One vector is turned by the same rotation once a tick. Each row is the vector after some number of ticks, and that number follows the row.
The counts run from 0 to 67.
[-19  -2   2  20 -20  16  18  20  11   6  21 -11  -5 -24  -8] | 51
[ -9   3  -3   2 -10 -35  23 -10  12   2  36 -12   3   0  -7] | 41
[ 20  20  -1   9 -15 -10  18   1   0  17 -13 -16   9 -23 -18] | 48
[-18   3  22  15  -8   2   7  19  12   3  18 -23  -6  -4 -23] | 14
[  5  -4  -7  -2 -21 -23  17  -9  -4  -6  29  -8  11   8 -16] | 4
[-11  24   4 -14 -14  -7  22  -3 -13 -15  -4  -8 -11   9  -8] | 2
[ -7 -12   4 -30  -5  -9  17  10   1  -8  32  -5 -15 -12  -3] | 67
[-19  17  -7 -12 -17 -29  16  -5   0  -4  24 -10 -20   2  -9] | 40
[ 22  12   4  12 -24 -10   7   5  -2   7  23 -27   5   8 -28] | 10
[ -4 -32 -12 -12   9   2  25   2  -6   6  10   3  13 -25  -8] | 25
[ 20 -20   3  -4   6  17  25   6   9  26  -5  -1  17 -19 -26] | 21
[-11 -19  -4 -24  -2  13  25   2  -9 -10  27   1  -8 -11  -9] | 30
[  3  -1  -9  19  -7  -6  12  22  -5  12  13 -13  10 -27 -23] | 52
[ 21  -3   1 -26  -4  15  16   5 -10  -1 -19  -6  -5 -21 -14] | 27
[ 27   4  -6 -22  -4 -17  22 -16 -12   4  -6 -13   5  -5  -8] | 0
[ -1 -17 -17  -2  -5   7  10  19   2   9  15   3  20 -26 -32] | 57
[ 26  -1  -7 -38   0   2  13   7   0  13  -5  -3  -6  -6 -18] | 64
[ 23   8  -4 -37  -5 -21  19  -2  -7   6  -7   2   3 -16 -14] | 32
[  2  13  -1 -48  14  -2  21   1   6  17 -11  13  -3  -8 -12] | 65
[ 10  -6 -16 -19 -21 -33  15  -8 -10  -3  25  -6  -9  -4 -17] | 36
[ 21   4   1   6  -5  -5  11  14  20  21 -14 -12  20 -16 -17] | 16
[ 21  34  17  -9 -21  -7  15   1  -4  10   1 -16  -7   8  -8] | 6
[-16   6   6 -20   4  13   8  18   8   9 -19 -10   6 -28 -17] | 23
[ 29  12  14  -4 -18 -14  24 -12   6   4  20 -15   2   2   1] | 42
[-26   5 -13   2  -5   3   4  22   3   1  11  -5  -2 -29 -32] | 56
[-12  11  -1 -26  -1  11  13  22   0   8 -20   7 -12 -15 -28] | 60
[-12  25  21 -26 -16 -16  15   5  -2  -2  -5 -13 -29   0  -1] | 39
[-12  -4   0 -17 -12 -19   8  -7 -14  -6  23  -8 -25   7  -7] | 35
[ 27 -23   3 -29  11  13  10  23   2   0  16  -1  -3 -15 -22] | 63
[ -2   3   2 -38  13  -6  21   3   7  -1 -22   2   6 -24 -13] | 28
[-11  36   3  -4  -7 -26  16  -1   3  11 -16  -2  -4  -6  -1] | 44
[  9   5  17  -8   3  24  11  16   5  20 -15 -13  14 -18 -13] | 22
[-26  14   7   9 -15 -27  15 -12  10   8  12  -7   1 -13  -8] | 45
[-23   0   2 -35   7  -1  32  -6   7  -6   9   0  -5  -6 -11] | 29
[-23   7  14   1  -4  13  11  15  21  11  -4 -18  -4 -18 -12] | 18
[-24  23   3   2  -8 -19  16 -11   4   2  13  -9   3   2 -19] | 8
[-18   3 -13  -6 -22 -29  26   6 -10 -16  10 -17  -4   0 -22] | 3
[ -5   4   8   7 -14 -11  18  -5   8   2  35 -17  11   7 -23] | 9
[ 21 -20  -7 -27  -5  -9   6   4 -19  -3  16 -12 -24 -13 -11] | 31
[ 26   5  11 -20 -12 -20  18 -10  -2   3  14  -7   9   4  -7] | 37
[ -4 -19  -9 -27   0   7  17   5  10   3  25   6   0 -10 -23] | 62
[ 26 -14   2  -4 -10  18  24  12   9  14  10  -7  10 -15 -20] | 58
[ 23 -24  -2 -14   1  19  22   8 -12  11   7  -2   4 -22 -21] | 26
[-10   2   7  15 -18  -8  26   5   7  17  29 -10  -5  -5  -7] | 46
[  1  31   9   9  -7 -16  28  -8  12  19 -16  -2  14 -17  -9] | 49
[-26   9  18  11 -10  -5  24   9  18  19   0  -3   6 -17  -3] | 50
[-29 -15  -8 -18   9   1  18  12  -1  -1  -5   0   2 -27 -17] | 24
[-29 -11   3   7   2  -3  12  22   3  12  12 -22  -4 -27 -20] | 19
[-21  20  17 -38 -12  -7  37 -10  -1  -5   4  -3 -18   4  -9] | 34
[  7  16  15  -3 -10  24  24  11  15  23 -19  -1  12 -11 -15] | 54
[ 22  23   2   6 -12 -14   1  -2  -4  13  -6 -15  12  -6 -24] | 11
[ 18  23  22 -25  -4 -22  21 -10   7   9   1 -10  -2   4  -3] | 38
[ 17  14  18 -22 -18  -8  37 -12  -6  -2 -13  -7   4   7   2] | 1
[ 32   4   1  -6 -23 -11  25  -6  -3  -7  20 -14   8  19 -13] | 5
[-22  31   9  -1 -19 -23  14  -4   0   1  -6 -14  -9   8 -26] | 7
[  6  14   1 -44  -3   0  27 -14   0   4  -9  10   0  -2  -4] | 33
[-23  17  11   0  -5  20  10  18   9  16  -8  -1   4 -20 -14] | 55
[ 21   2  12 -14   1  23  16  18   4  14 -11  -2   2 -15 -22] | 59
[-31   0 -13 -28   8   6  12   9  13   4  11  15   2 -21 -17] | 61
[ -4 -21  -7  -2   0  -8   9  16   7  11  16 -15  18 -28 -22] | 20
[ 14   3   5  25 -12  -9   6   3  -4  11  20 -20  -5 -14 -10] | 47
[  6  14  25  -3   0   9  27  -2  21  18 -16  -2  21  -9 -23] | 17
[ 22   2  -9  10 -12  -1  14  10  10  18 -12  -7  16 -17 -17] | 53
[ -6  21  12   5  -9 -17  14  -4  16  14 -13 -14  14   5 -21] | 12
[-22  15  22   3 -11   1  23  -1  20  10   8 -11  13   2 -13] | 13
[ 13   6   3  21  -9  -1   1  14  -1  17  10 -22  15 -19 -27] | 15
[ 13  24  25   1 -20 -17  13   3  -5  19 -10 -15 -10  -5  -7] | 43
[-19  -1   5 -34  17   3  24  -5  16   3  14   6  -4 -12   1] | 66
